array([[-2.78, -0.91,  2.92,  2.09, -1.21,  4.51],
       [-2.14, -1.79,  1.98,  4.29, -1.42,  4.22],
       [-1.90, -2.37,  2.49,  3.19, -0.52,  3.55],
       [-1.62,  0.60,  4.80,  4.46, -2.23,  4.76],
       [-1.11, -1.04,  4.89,  2.57, -1.57,  4.19],
       [-1.89, -2.19,  3.50,  2.69, -1.59,  4.30],
       [-1.84, -0.53,  5.10,  3.41, -2.39,  4.87],
       [-3.49, -0.06,  3.52,  5.81,  0.90,  2.68],
       [-3.65, -1.75,  3.71,  5.98,  0.29,  2.91],
       [-2.14, -1.01,  4.06,  2.95, -2.36,  4.99],
       [-3.47, -1.32,  3.20,  4.21,  1.33,  2.44]])
Indices start at 0.
The entry directly above the smallest entry -> -3.49
The entry just left of the largest entry: 3.71
Give the bottom-right entry.
2.44
The entry directly above -3.49: -1.84
The entry just left of 1.33 is 4.21
Give the minimum.
-3.65
The entry directly above 3.71 -> 3.52
The entry in row 0 and column 2 -> 2.92
The entry at row 2, column 1: -2.37
Give the entry directly below the smallest entry.
-2.14
Give the entry in the top-right corner.
4.51
The entry just right of -1.32: 3.20
The entry in row 1 and column 1 -> -1.79
Give the entry just right of the largest entry.
0.29
The entry at row 1, column 0 is -2.14
Give the top entry of the column that holds the smallest entry.
-2.78
Give the bottom-left entry.
-3.47
Give the entry at row 2, column 2.
2.49
The entry at row 1, column 2: 1.98
The entry directly below -1.62: -1.11
Give the entry directly below -1.90.
-1.62
The entry directly below 3.41: 5.81
The entry directly below 4.30 -> 4.87
Give the maximum.
5.98
Give the top entry of the column that holds the largest entry.
2.09
Give the entry directly below -1.57.
-1.59
Give the entry directly below 0.60.
-1.04
The entry just right of -0.53 -> 5.10

grid =
array([[ 63,  61,  67,  49,  52,  52,  66,  72,  57,  76,  72,  54,  66,
         51,  76],
       [ 58,  73,  72,  49,  51,  53,  76,  94,  65,  98,  72,  95, 171,
         81,  93],
       [ 61,  78,  89,  49,  52,  57,  80, 130,  78, 140,  84,  91, 159,
         78,  91],
       [ 54,  56,  65,  50,  50,  52,  56,  81,  62,  85,  62,  52,  56,
         50,  56],
       [ 58,  65,  86,  49,  51,  57,  64, 131,  79, 141,  77,  59,  73,
         55,  61],
       [ 59,  63,  80,  49,  51,  56,  64, 113,  73, 121,  74,  56,  68,
         53,  63],
       [ 67,  73, 103,  49,  53,  60,  74, 158,  89, 173,  95,  55,  63,
         50,  73],
       [ 62,  69,  89,  50,  52,  57,  71, 129,  78, 139,  83,  63,  86,
         58,  73],
       [ 61,  66,  59,  49,  52,  50,  72,  55,  51,  57,  68,  80, 135,
         69,  92],
       [ 61,  78,  59,  50,  52,  49,  85,  56,  51,  56,  70, 116, 232,
         95, 118]])
Find the entry just left of 135.
80
The entry just left of the largest entry is 116

[[-1.19, -1.05, -7.29, -1.25], [-6.85, -0.34, 0.72, 0.07], [-0.51, 0.72, -6.39, -0.63]]
The entry just left of -1.25 -> -7.29
The entry just left of -7.29 is -1.05
The entry just left of -0.63: -6.39

Read these off the row that follows.
1) Which number is the entry just left of the largest entry?
2) Which number is the centre entry?
3) Which number is the entry just right of 28?
[-36   9 -25   9  -1  28 -29  -9  26  12   5   2 -15  -1 -17]
1) -1
2) -9
3) -29

Questions about the table below. Rows and columns are numbered from 0.
1) Which number is the top entry of the column that holds the largest entry?
2) Which number is the entry in row 0 and column 2?
3) Which number is the entry at row 1, column 0?
4) Which number is the entry just right of -2.05?
5) Which number is the entry in the top-left corner?
6) Which number is the entry in the bottom-right corner?
7) Which number is the entry directly below 2.33?
8) Which number is the entry directly above 0.28?
[[-3.85 -0.38  6.06  2.18  2.33  3.82  0.78  5.86  4.80]
 [ 0.23  1.90  2.28 -2.26  0.73  0.28  1.71 -3.61  1.00]
 [ 2.01  0.60  0.43  0.63  5.13  1.21  2.77 -4.21  4.18]
 [ 1.29  5.59 -2.05 -7.39 -3.67 -4.95 -5.89  1.75 -3.28]
 [ 1.54  6.22  1.73  1.43 -0.48  2.32  5.61 -5.25 -0.64]
 [ 0.83  2.99 -3.69 -3.38 -5.30  0.49  0.50  1.07 -5.90]
 [ 1.74  5.54 -0.30  4.52  0.85  5.29  2.02 -6.56  2.70]]
1) -0.38
2) 6.06
3) 0.23
4) -7.39
5) -3.85
6) 2.70
7) 0.73
8) 3.82
